One vector is turned by the same rotation once a step. Each row is the vector after some number of steps, and that number follows the row.
The counts run from 0 to 583.
[ 96 146 149 133  93 153 115 107 126 121 118  95 106 135 103 161 128 180
 131 134  74  98 122 114  72 164 147 165 122 123  86 137 135 118 114 135
 111 136 158  66 143 146 103 120 102 125 109 138 144 108 123 142 126 132
 219 107 135 102 118 114 137 107 125 163 134 183]	566
[117 134 146 142 102 176 126 129 127 113 131 102 123 141 117 136 111 148
 116 137  88  58 115 112  78 142 142 152 138 100  86 109 129 137 122 140
 109 133 151  77 120 155 103 110 107 126 108 132 158  75 131 151 110 150
 214 110 129 108 113 122 129 119  97 169 142 173]	79
[103 148 148 128  84 151 108 123 148 103 125 117 108 140 129 131 125 165
 116 154  84  74 105 143  79 142 148 161 156 119  90 115 117 135  82 123
  94 168 143 115 131 137 114 109 109 114  98 116 186 105 104 146  76 159
 188 102 146 113 142 114 128 110 102 176 118 121]	25
[111 171 150 115  81 130 118  97 132  90 118 104  87 140 119 146 150 166
 135 152  86 109 111 139  89 159 158 165 156 129  96 125 129 129 103 100
 109 172 163 100 160 127 107 134 115 133 103 132 144 127  95 146 121 147
 196 101 143 125 116 100 114  89 103 182 116 140]	304
[104 146 140  92  95 156 115 117 141  97 122 107 110 129 135 123 119 145
 125 173  71  85 126 118  81 143 150 161 152 121  79 122 103 142  89 127
 113 136 162 107 142 133 122 145 149 115  94 120 168  98  89 124 101 160
 192  92 153 113 117  80 127 115 115 182 135 119]	464
[103 134 141 138  89 140 114 122 118 100 129 103 118 126 106 168 146 154
 133 125  76  68 121 114  84 145 154 159 113 138  85 143 118 131 112 169
 104 125 155  61 136 139 132 126 100 121 110 145 160  91 116 142 107 144
 206  93 147  96 122 111 129 103 120 161 135 166]	489
[114 166 138 114  80 155 116 106 118 121 145  96 110 135 105 124 139 152
 114 136  61  88 133  97 103 161 149 151 170 127  97 116 140 137 122 137
  91 138 130  96 150 142  85 108  97 125 126 120 153  99 123 157 102 136
 203  95 125 115  98 124  95  92 109 161 120 169]	578
[ 73 164 136  98  74 142 111 107 121 111 126 110 104 121  90 148 128 167
 147 140  56 101 120 131  88 150 156 156 142 148 102 127 123 142 121 123
 108 154 143  72 147 119 117 144 116 137 104 141 144 121 114 130 116 144
 195  99 124 111 126  98 109  87 129 188 131 159]	368
[126 164 148 129  98 152 118 109 132 105 141 100 104 147 122 130 141 144
 112 129  74  81 133  92  94 153 158 159 161 103  86 126 146 138 110 152
 103 132 146 101 148 139 102 118 105 109 128 107 166 103 117 152 109 137
 223 100 140 120  95 128 115 101 107 163 126 164]	126
[ 94 146 148 107  84 164 110 126 136 116 124 110 111 128 126 133 118 157
 137 159  64  91 123 110  70 142 151 163 143 119  87 124 111 131  77 143
  99 126 141  94 146 130 116 135 132  91  97 117 167  97 106 125 101 151
 191 104 148 102 122  91 134 115 122 172 127 136]	307
[114 147 134 110  82 149 120 128 128  81 143 119 120 132 126 123 134 130
 118 151  80  54 118 143 101 128 153 148 157 129  90 110 106 153 111 135
 104 154 150  99 134 132 131 135 122 133  99 132 178  84  97 146  81 171
 177  88 146 116 129 104 105  98  91 184 136 123]	417
[ 92 140 138 105  72 156 117 114 122 101 121 110 123 114 102 147 124 169
 133 156  80  80 105 155  87 148 140 151 129 145  99 116 110 129 123 102
 103 165 160  72 124 144 114 120 112 153  92 161 145  99 111 146  98 165
 177  89 131 103 146  96 122 102 111 179 133 142]	117
[ 89 152 158 106  70 163 112 125 119 126 123 109 105 128 109 141 122 172
 151 148  65 106 119 115  68 149 154 165 137 128  94 121 121 124  90 132
  95 141 139  84 156 131 106 139 121 104  94 124 146 105 122 137 119 140
 195 109 136 103 128  93 136 104 123 170 118 156]	150
[ 81 170 143 105  94 157 119 108 125 126 135 105 105 134 110 131 115 153
 140 142  58 102 128 106  80 148 150 157 148 114  92 120 137 142 128 127
 115 135 150  80 146 129 106 147 123 123 110 129 148  99 122 128 131 134
 214 112 122 118  99 105 111 104 124 185 134 176]	92
[103 176 126  83  96 140 117  94 131  99 138 102 104 127 120 122 137 139
 122 158  63  90 135 113 107 152 147 153 167 126  94 120 118 152 126 116
 118 135 162 100 152 124 115 142 132 143 112 128 157 105  91 127 113 149
 201  88 143 125  95  97  92  93 117 186 136 146]	404
[116 144 123  85  85 157 113 103 116 107 118  86 125 103 101 140 125 160
 126 161  73 100 126 117 105 158 142 161 153 141  98 126 120 138 129 115
 118 140 170  71 131 147  94 117 128 149 127 146 127 116 109 135 104 149
 208  73 134 110 118  96 116  99 131 167 147 154]	486
[115 145 128 136  99 128 117 102 136  78 122 104 115 132 106 153 145 154
 107 140  94  61 108 149 104 151 144 153 143 130  88 130 128 147 124 123
 114 167 163  87 121 145 121 104  95 156 113 145 173 104  99 156  90 160
 194  84 140 113 132 122 110  99 103 179 140 143]	317
[108 131 135 122  83 156 107 123 126 109 120  95 122 114 101 161 137 164
 127 138  70  80 122 111  86 151 156 167 137 137  85 149 120 136  88 162
 106 126 149  72 135 138 113 115 110 111 127 130 155 111 119 137  90 143
 212  80 141 100 126 108 138 102 135 159 137 152]	348
[ 99 140 116 113  95 138 111  91 133  97 122 101 127 110  98 151 132 170
 109 148  75  67 118 141 100 157 133 147 133 149  89 133 115 131 141 124
 119 151 164  76 118 149 110 101 101 161 111 163 161 106 104 143  85 155
 188  78 137 102 130 116 104 104 122 173 143 152]	176
[ 87 139 155 123  83 166 119 136 124 113 125 109 109 133 112 153 122 161
 153 139  72  89 112 121  66 140 161 166 128 122  89 125 120 132  91 145
 108 136 151  73 139 134 122 147 122 104  96 127 151 100 125 132 119 143
 209 111 139 107 129  95 146 108 120 176 131 157]	290
[ 83 158 142 118 100 157 123 109 125 119 137 109 104 138 112 140 121 144
 140 133  63  82 126 106  77 145 149 149 129 111  87 120 127 135 131 149
 120 125 152  75 143 129 122 153 118 120 100 131 165  81 118 130 134 141
 211 118 132 110  95 108 114 111 118 189 141 176]	232
[ 92 142 144 149  93 144 113 124 144  96 132 116 110 146 112 151 129 158
 126 129  80  56 103 145  82 135 150 155 131 120  86 129 122 143 106 148
 107 157 141  89 124 135 130 118  93 123  96 129 192  94 119 146  85 159
 195 109 139 107 140 123 125 105 107 181 128 147]	336
[ 89 130 130 101  85 161 112 132 132 106 132 113 129 118 113 134 112 151
 129 163  67  60 111 137  83 127 140 147 132 133  90 117 100 144 114 136
 110 137 152  83 119 135 129 133 132 125  92 147 171  84 107 129  80 168
 177  92 142  97 140  97 123 113 121 183 142 131]	136
[120 142 122 101 100 156 125 114 122  87 123  97 129 113 113 139 128 140
 119 157  76  70 124 124 101 145 142 155 138 129  89 127 116 153 137 122
 129 136 180  64 124 146 119 130 135 158 119 152 140  96 103 133 109 159
 206  75 144 114 113  97 115 103 115 175 163 154]	469
[ 87 155 144  94  75 158 126 117 111 101 132 113 112 123 108 139 124 141
 149 151  71  89 117 128  80 141 146 147 126 135  98 104 108 132 136 112
 111 144 162  67 146 133 124 158 134 138  89 156 138  81 107 137 128 158
 184 102 134 109 118  86 113 105 106 184 138 157]	292
[ 84 154 135 114 100 156 116 116 140 104 126 118 115 137 116 132 106 149
 125 158  76  66 109 154  84 135 136 145 146 113  96 105 115 149 130 107
 123 166 156  91 113 140 121 134 122 150  91 143 171  95 104 133 100 166
 196 106 128 122 134 111 111 112 106 204 144 144]	59
[119 140 135 137  91 164 119 124 121 107 146 103 128 131 106 138 127 147
 117 122  74  54 123 110  97 143 151 151 141 118  96 118 131 143 130 155
 103 132 140  67 124 150 103 102  91 131 119 135 168  81 135 157  90 147
 211  93 130 110 114 135 114 102 105 161 139 175]	454
[114 137 136 108  88 171 112 132 119 117 131  95 124 117 113 129 116 146
 131 145  59  79 134  94  90 144 154 160 153 124  90 132 125 147 104 155
 103 112 145  76 138 136 100 125 125 106 132 118 144  98 127 139 101 138
 223  87 133 108 107 107 128 106 129 158 141 165]	32
[103 151 154 126  66 155 110 132 120 102 139 112 108 135 107 135 142 149
 131 129  68  79 114 127  89 137 164 163 157 137 103 119 127 140  82 150
  82 154 125  93 151 125 116 123 103 101 112 109 170 104 122 149  87 149
 188  99 138 108 134 112 121  90 106 165 113 140]	243
[ 77 174 132  79  81 141 114  96 127 114 132 110 109 118 106 127 128 154
 138 157  49 100 130 121  91 151 148 148 155 145  98 122 120 142 124 120
 108 145 148  94 152 121 113 146 128 133 105 136 153 106 101 123 111 146
 188  94 134 115 110  92  98  91 125 185 127 147]	386
[110 153 120 117  96 147 122  99 125  96 130 103 122 123 100 141 128 149
 113 139  81  67 122 135 110 151 141 147 151 132 100 113 133 148 151 117
 121 158 161  74 120 147 102 110 103 171 120 154 148  99 117 153  98 156
 201  83 129 114 116 118  98  97 108 181 149 161]	158
